In the rows, zero is written as 128.
Each path below is one point turned by a fixed rotation once a step. After each direction that follows a path, write how fast that rotation turns it, in degrees a step (0 if it stays still).
Each turn is a multiple of 5 degrees from 10 to 175, or 0.
Each row of a path follows its step; steps can be skipped.
Rotation 1:
step 5: [135 133 129 126 126 129 133 134 133 129 133 121 125 138 126 118 126 130
 131 135 131 136 123 136 129 123 128 125 130 116 127 127 135 127 115 130
 125 123 137 134 127 123 128 134 123 127 129 131 133 126 121 126 131 119
 127 132 125 132 126 118 119]
step 6: [134 141 121 122 126 124 133 131 133 130 128 124 117 132 123 129 130 133
 127 122 124 125 118 131 120 124 132 134 128 118 116 130 127 130 124 123
 119 126 128 131 134 134 131 129 126 128 123 131 124 123 119 137 134 122
 126 127 125 124 130 133 129]
step 8: [122 129 124 117 138 128 120 127 133 120 130 127 119 119 124 122 132 132
 125 126 131 136 127 132 132 125 133 124 125 124 124 128 130 128 130 125
 141 123 123 127 126 124 128 127 126 128 129 129 136 130 127 125 134 111
 124 132 128 122 125 132 119]
step 9: [132 131 134 130 129 135 126 131 136 117 124 135 121 118 118 122 123 130
 125 130 120 132 134 129 127 127 129 128 129 122 128 130 128 132 125 129
 136 128 125 129 139 128 122 131 123 138 125 135 121 126 120 130 126 128
 121 133 127 118 125 125 119]
step 13: [129 143 119 127 132 128 126 123 130 126 129 129 128 133 124 111 133 128
 131 125 130 137 127 127 123 130 139 124 124 123 125 119 135 135 122 124
 131 124 124 131 127 129 133 130 135 127 125 139 132 124 125 128 124 126
 120 125 134 125 126 135 128]
step 19: [125 138 123 135 124 121 124 121 137 117 131 133 125 119 124 117 127 133
 120 125 128 127 119 128 124 136 128 129 121 127 128 126 128 129 121 129
 135 131 120 133 130 124 124 134 136 131 129 127 126 131 125 125 138 122
 124 129 124 128 122 136 131]
step 23: [127 135 121 117 128 124 130 137 124 121 128 123 125 123 128 124 114 132
 136 127 123 130 126 132 123 135 141 125 125 125 127 130 126 133 126 129
 129 122 133 134 122 126 131 134 132 122 130 130 134 128 127 137 133 115
 124 127 128 133 132 129 128]
step 27: [128 137 128 129 125 133 124 132 134 118 131 128 123 126 122 130 119 124
 130 127 129 138 126 131 130 127 127 123 122 127 116 124 120 123 124 129
 132 124 130 130 131 117 140 134 127 135 125 118 123 130 125 124 134 127
 137 137 127 131 128 127 120]
[126 128 129 130 127 129 128 128 128 128 128 129 127 127 128 127 131 128
 126 126 127 129 127 127 130 129 128 127 128 129 131 127 127 127 130 129
 129 129 127 126 126 127 126 130 129 128 129 130 127 127 126 125 129 127
 126 126 130 124 129 127 127] => 65
[127 129 127 129 131 128 127 127 128 129 128 129 129 125 129 128 128 130
 129 129 127 128 129 130 125 127 129 127 125 131 129 129 127 128 129 126
 130 127 126 130 128 126 127 128 129 126 127 130 129 129 126 126 127 128
 126 129 128 129 129 128 129] => 70
[127 124 130 130 129 126 129 128 129 127 128 127 129 126 131 129 128 127
 127 128 131 131 126 128 128 127 129 127 127 129 128 128 129 127 126 129
 129 127 129 129 129 130 128 129 129 128 129 129 128 127 129 131 130 128
 127 127 125 128 129 129 126] => 100
[128 126 127 125 128 127 128 129 126 126 128 129 129 127 128 130 125 127
 129 130 127 129 128 128 129 128 127 130 125 128 129 128 129 128 129 132
 128 128 129 125 129 130 129 127 125 129 128 131 128 129 128 126 128 129
 125 128 128 129 128 128 128] => 55
Rotation 2:
step 0: [124 129 130 133 122 125 125 139 125 128 132 133 135 133 130 128 128 123
 118 128 116 122 121 124 129 131 120 132 126 128 132 130 115 127 126 135
 129 130 129 130 130 126 120 132 132 132 125 129 125 135 132 131 129 129
 122 136 119 114 131 128 135]
step 11: [124 120 128 128 127 128 129 130 123 126 134 136 125 128 132 134 131 126
 122 121 129 126 128 126 122 135 123 124 125 129 122 127 129 124 127 136
 128 117 117 124 119 135 117 128 123 130 140 129 123 133 132 133 124 122
 127 137 130 121 127 133 137]
step 13: [122 134 126 131 129 141 129 132 131 126 130 134 128 124 129 133 128 128
 130 129 125 119 119 117 126 130 122 128 125 134 143 133 122 126 131 126
 131 127 128 122 120 130 125 128 127 126 128 124 117 136 134 136 134 119
 129 135 130 123 126 126 125]
step 15: [128 126 124 126 123 126 133 144 127 124 128 133 132 137 123 130 132 126
 133 133 122 132 126 125 133 130 124 138 132 128 133 135 119 131 133 130
 128 126 119 123 140 134 121 129 128 134 130 126 123 124 131 126 130 123
 124 141 127 126 122 126 127]
step 21: [130 125 124 133 126 117 123 127 131 117 129 132 122 121 130 131 127 122
 126 129 126 134 128 120 129 128 119 136 133 134 115 135 133 125 121 125
 124 127 122 118 132 125 122 128 133 136 132 125 123 126 136 126 127 119
 130 133 134 128 122 123 131]
step 22: [132 125 122 138 124 122 123 134 138 122 127 124 130 132 131 136 126 128
 119 126 121 134 128 134 139 132 127 123 129 129 122 137 130 122 126 138
 128 122 120 126 130 136 131 133 125 130 122 122 125 122 134 130 130 125
 135 136 131 122 126 135 132]
step 23: [128 129 121 131 131 128 125 127 133 117 131 129 129 130 138 131 127 118
 124 134 130 118 122 129 121 135 125 125 130 129 122 131 118 121 122 129
 129 126 123 122 118 134 119 139 122 132 125 126 131 130 138 131 127 133
 128 132 127 122 129 134 135]
step 24: [127 124 132 133 123 134 125 129 131 122 125 126 125 125 133 133 129 122
 122 128 140 122 125 123 130 125 116 124 126 135 122 134 127 133 133 134
 123 119 132 118 122 129 126 137 126 127 131 119 124 127 132 131 129 126
 129 128 132 132 124 122 141]
[127 128 125 128 127 128 127 129 129 128 129 126 131 130 126 126 125 130
 128 128 127 127 128 130 130 130 129 129 129 128 127 129 127 129 128 127
 129 130 130 128 126 130 129 127 128 128 128 127 126 131 125 126 130 128
 128 130 131 129 129 130 127] => 110
[127 130 128 125 129 125 130 129 127 129 128 128 125 129 128 127 127 130
 130 126 128 129 126 129 130 126 125 130 129 128 128 128 127 129 128 129
 129 130 129 128 130 126 128 128 129 127 127 128 127 127 130 128 129 129
 127 129 127 128 130 131 126] => 25
[127 130 130 126 127 129 129 129 126 129 129 130 130 131 126 129 128 128
 126 127 129 128 127 127 127 129 132 128 127 128 130 128 127 130 126 129
 128 129 128 128 130 127 126 127 129 127 127 129 124 127 128 128 128 129
 128 129 129 128 126 126 128] => 25
[128 128 129 128 127 127 125 131 128 129 126 125 129 128 127 129 129 129
 129 127 128 129 131 128 129 127 127 127 127 124 128 129 126 130 128 127
 127 128 127 129 128 129 129 129 126 129 127 128 127 127 128 130 131 129
 127 127 126 125 128 126 127] => 145
Rotation 3:
step 0: [140 129 125 118 138 132 119 123 129 137 132 127 130 137 116 134 128 125
 129 117 131 121 123 137 134 125 129 127 127 134 127 118 127 132 138 126
 130 128 120 125 128 131 123 135 129 126 140 130 131 116 136 127 131 121
 126 130 122 133 127 123 128]
step 1: [142 141 120 120 133 122 117 130 136 120 129 129 124 130 128 120 119 125
 135 133 132 122 123 126 140 137 131 122 117 128 122 130 121 130 129 129
 127 139 133 136 125 130 134 129 130 127 128 133 131 122 129 126 125 133
 135 122 121 126 127 129 127]
step 4: [129 134 123 126 133 131 124 130 124 127 120 122 127 129 131 139 122 134
 118 122 131 124 131 126 130 124 128 115 120 118 127 128 143 137 130 129
 122 124 125 128 132 129 128 121 123 128 132 127 126 127 119 137 122 115
 129 118 136 125 132 127 137]
step 5: [138 139 123 134 131 130 127 126 125 126 121 126 132 129 124 132 129 126
 133 128 136 132 119 125 125 122 130 122 131 126 129 120 125 137 129 146
 135 129 135 122 136 123 127 115 127 129 137 127 134 140 131 131 129 120
 130 127 126 136 121 127 131]
step 13: [141 126 118 138 132 122 126 134 122 121 126 127 128 133 124 126 133 130
 127 124 132 144 129 127 130 130 124 133 132 118 130 128 131 132 131 137
 127 138 136 113 127 134 134 125 119 119 128 134 128 127 134 132 124 117
 130 125 128 124 123 128 124]
step 17: [134 124 124 124 134 123 134 125 133 131 133 115 135 137 128 121 128 133
 130 129 126 125 134 120 126 132 126 129 128 123 126 131 120 135 132 133
 127 131 133 129 134 120 139 129 143 142 134 130 136 123 124 120 124 124
 128 117 123 123 126 118 132]
step 18: [133 128 133 117 130 114 124 135 124 122 123 120 136 132 127 129 128 137
 120 119 124 119 135 128 140 123 132 126 127 124 134 124 126 125 132 121
 136 121 135 120 130 130 127 124 128 127 134 126 137 121 122 126 128 120
 123 122 127 127 123 135 121]
step 20: [134 140 128 129 135 133 122 139 126 118 124 127 120 128 122 125 131 124
 129 125 137 125 119 122 135 132 124 123 126 125 123 138 131 135 122 120
 122 136 130 122 120 124 138 121 121 125 128 136 124 122 133 130 123 124
 124 129 126 126 120 118 134]
[124 126 125 127 128 128 127 129 127 125 127 127 127 127 128 128 127 129
 126 131 127 126 127 128 128 129 127 126 127 126 126 129 127 128 126 127
 128 129 127 127 129 125 130 127 129 126 128 127 129 125 126 128 127 129
 128 127 128 130 127 127 129] => 135
[129 128 130 130 130 130 130 127 127 130 124 127 128 127 130 129 128 125
 128 131 126 127 131 126 128 128 127 128 127 129 130 127 129 128 128 129
 129 128 127 129 129 127 130 129 130 127 127 126 127 127 127 129 127 129
 127 126 126 127 129 130 127] => 55
[130 127 130 129 127 128 128 129 128 127 128 127 130 126 128 127 129 127
 131 126 128 127 131 127 127 129 128 128 130 127 126 128 127 124 126 132
 125 131 129 128 127 126 128 129 128 128 128 129 129 128 128 129 126 128
 130 128 129 129 126 127 129] => 95
